In the data rows, the value 500 means zero.
Some points, each followed by its number:
vec![659, 439, 570, 334, 502, 375, 360, 698, 455, 664, 509, 485, 506, 495, 600, 709, 440, 524, 493,
     511, 469, 324, 572, 443, 471, 630, 522, 461, 500, 578] 0
vec![351, 943, 478, 330, 814, 788, 445, 323, 658, 331, 75, 644, 478, 385, 553, 283, 336, 645, 645,
     564, 537, 565, 595, 561, 418, 358, 585, 631, 514, 362] 1
vec![393, 390, 696, 305, 159, 610, 450, 351, 736, 525, 391, 640, 636, 701, 280, 354, 434, 485, 772,
     428, 422, 705, 224, 471, 445, 545, 477, 366, 615, 521] 2
vec![546, 416, 468, 473, 480, 534, 799, 485, 468, 265, 441, 139, 531, 406, 473, 639, 430, 390, 774,
     483, 451, 302, 323, 343, 766, 386, 698, 486, 265, 693] 3
vec![334, 371, 334, 462, 653, 419, 331, 419, 430, 550, 621, 509, 544, 426, 491, 577, 600, 633, 514,
     545, 328, 263, 570, 519, 499, 559, 341, 418, 607, 643] 4
vec![850, 696, 356, 675, 715, 345, 714, 293, 342, 529, 458, 400, 153, 542, 636, 493, 377, 860, 433,
     699, 344, 432, 599, 545, 580, 512, 332, 373, 299, 484] 5
vec![225, 392, 429, 455, 214, 594, 487, 529, 668, 539, 713, 478, 324, 289, 463, 571, 715, 490, 460,
     339, 642, 270, 540, 655, 387, 292, 460, 472, 801, 255] 6
vec![171, 335, 323, 802, 469, 317, 380, 257, 572, 153, 403, 560, 442, 615, 327, 407, 347, 548, 409,
     680, 443, 750, 387, 520, 612, 619, 326, 563, 388, 467] 7
vec![663, 650, 338, 442, 659, 527, 623, 517, 612, 291, 552, 454, 690, 480, 586, 758, 253, 503, 698,
     575, 608, 740, 436, 427, 802, 502, 739, 563, 651, 477] 8
vec![455, 516, 531, 660, 671, 352, 356, 445, 666, 296, 333, 575, 581, 567, 457, 577, 278, 610, 419,
     658, 374, 740, 583, 335, 598, 717, 451, 578, 312, 491] 9
vec![586, 721, 575, 459, 672, 752, 534, 602, 422, 554, 336, 277, 668, 519, 372, 193, 624, 204, 617,
     591, 558, 241, 547, 389, 586, 273, 761, 576, 913, 553] 10
vec![227, 128, 639, 589, 401, 338, 544, 400, 613, 715, 495, 619, 564, 463, 421, 784, 614, 562, 480,
     365, 290, 453, 263, 344, 328, 679, 652, 356, 385, 501] 11
vec![299, 411, 524, 444, 505, 601, 728, 456, 206, 756, 699, 603, 590, 376, 514, 596, 506, 227, 403,
     212, 502, 420, 513, 530, 652, 795, 782, 578, 176, 662] 12
vec![251, 564, 487, 458, 584, 527, 548, 492, 467, 362, 320, 502, 591, 441, 451, 361, 476, 380, 568,
     485, 521, 454, 603, 536, 502, 522, 511, 439, 394, 599] 13
vec![673, 612, 538, 631, 498, 488, 413, 518, 653, 487, 442, 541, 420, 548, 526, 274, 458, 480, 467,
     630, 469, 435, 507, 423, 208, 483, 521, 483, 501, 480] 14
vec![846, 340, 455, 428, 287, 695, 580, 420, 516, 679, 755, 600, 227, 666, 543, 293, 558, 540, 589,
     545, 382, 235, 583, 468, 567, 522, 352, 324, 682, 505] 15
vec![414, 846, 388, 408, 393, 630, 214, 339, 594, 519, 675, 594, 530, 482, 483, 380, 364, 644, 495,
     500, 443, 474, 591, 579, 703, 709, 464, 701, 710, 376] 16
vec![687, 747, 725, 524, 486, 496, 590, 577, 627, 815, 439, 459, 476, 521, 540, 534, 424, 437, 361,
     303, 515, 655, 473, 570, 303, 569, 772, 647, 300, 480] 17
vec![350, 481, 521, 452, 327, 559, 391, 279, 289, 477, 699, 689, 722, 512, 411, 232, 589, 616, 573,
     428, 406, 639, 517, 568, 583, 617, 300, 389, 415, 627] 18
vec![428, 426, 517, 533, 433, 379, 598, 584, 441, 499, 576, 453, 622, 412, 494, 483, 520, 287, 477,
     342, 581, 440, 335, 542, 315, 596, 649, 444, 219, 662] 19
vec![303, 386, 826, 289, 531, 330, 414, 514, 686, 464, 360, 350, 556, 613, 163, 720, 570, 700, 445,
     299, 546, 645, 531, 575, 716, 430, 183, 378, 479, 413] 20
vec![250, 314, 503, 663, 828, 463, 292, 333, 438, 476, 450, 809, 545, 515, 465, 441, 511, 877, 352,
     532, 613, 656, 737, 584, 343, 146, 599, 278, 640, 353] 21
vec![347, 355, 493, 686, 324, 412, 244, 870, 580, 303, 486, 387, 308, 447, 487, 450, 659, 344, 381,
     638, 626, 370, 765, 479, 280, 98, 378, 493, 873, 363] 22
vec![845, 921, 328, 483, 487, 450, 519, 786, 679, 566, 504, 307, 459, 534, 801, 696, 578, 526, 654,
     324, 573, 504, 94, 528, 306, 467, 489, 653, 632, 529] 23
New points follow, each followed by the numbers of its two nearest points above, nearest first.
vec![600, 696, 288, 749, 593, 439, 484, 560, 553, 537, 421, 488, 617, 534, 761, 415, 733, 702, 462,
     569, 556, 686, 492, 614, 370, 296, 535, 495, 709, 391] 14 23
vec![865, 360, 499, 468, 237, 665, 600, 409, 467, 672, 818, 573, 187, 659, 492, 303, 516, 519, 549,
     542, 426, 264, 586, 459, 582, 504, 339, 349, 636, 462] 15 14
vec![587, 421, 473, 482, 504, 528, 769, 488, 435, 308, 445, 178, 535, 419, 513, 589, 429, 368, 740,
     460, 455, 282, 302, 353, 701, 467, 740, 479, 206, 723] 3 19
vec![317, 402, 528, 429, 486, 619, 708, 487, 154, 730, 713, 600, 587, 387, 517, 595, 502, 257, 396,
     232, 498, 409, 527, 517, 619, 737, 708, 586, 209, 668] 12 19
vec![454, 530, 377, 411, 481, 678, 438, 555, 714, 250, 791, 685, 686, 395, 475, 444, 658, 232, 520,
     537, 602, 510, 543, 375, 637, 746, 222, 633, 751, 386] 16 13
vec![597, 680, 567, 437, 674, 719, 527, 615, 391, 567, 347, 302, 650, 541, 416, 225, 645, 255, 626,
     570, 559, 266, 567, 400, 608, 289, 720, 535, 869, 579] 10 13
vec![255, 512, 488, 431, 616, 551, 585, 481, 426, 372, 313, 511, 618, 430, 435, 365, 468, 305, 583,
     489, 510, 421, 600, 539, 522, 535, 532, 431, 380, 627] 13 19
vec![266, 364, 435, 457, 216, 578, 542, 528, 673, 524, 684, 450, 297, 264, 449, 584, 696, 425, 458,
     386, 617, 192, 528, 604, 389, 315, 495, 490, 753, 277] 6 22
vec![242, 612, 494, 485, 542, 526, 520, 520, 525, 334, 316, 562, 571, 424, 451, 343, 501, 394, 548,
     436, 554, 406, 625, 539, 538, 595, 489, 440, 354, 545] 13 19
vec![645, 604, 371, 443, 643, 538, 597, 541, 581, 278, 567, 433, 706, 470, 609, 736, 260, 511, 702,
     580, 597, 698, 445, 411, 825, 462, 760, 576, 661, 489] 8 3
vec![713, 538, 644, 276, 680, 762, 564, 643, 303, 532, 493, 457, 564, 459, 444, 456, 475, 184, 558,
     508, 675, 420, 515, 436, 492, 255, 656, 653, 652, 523] 10 13
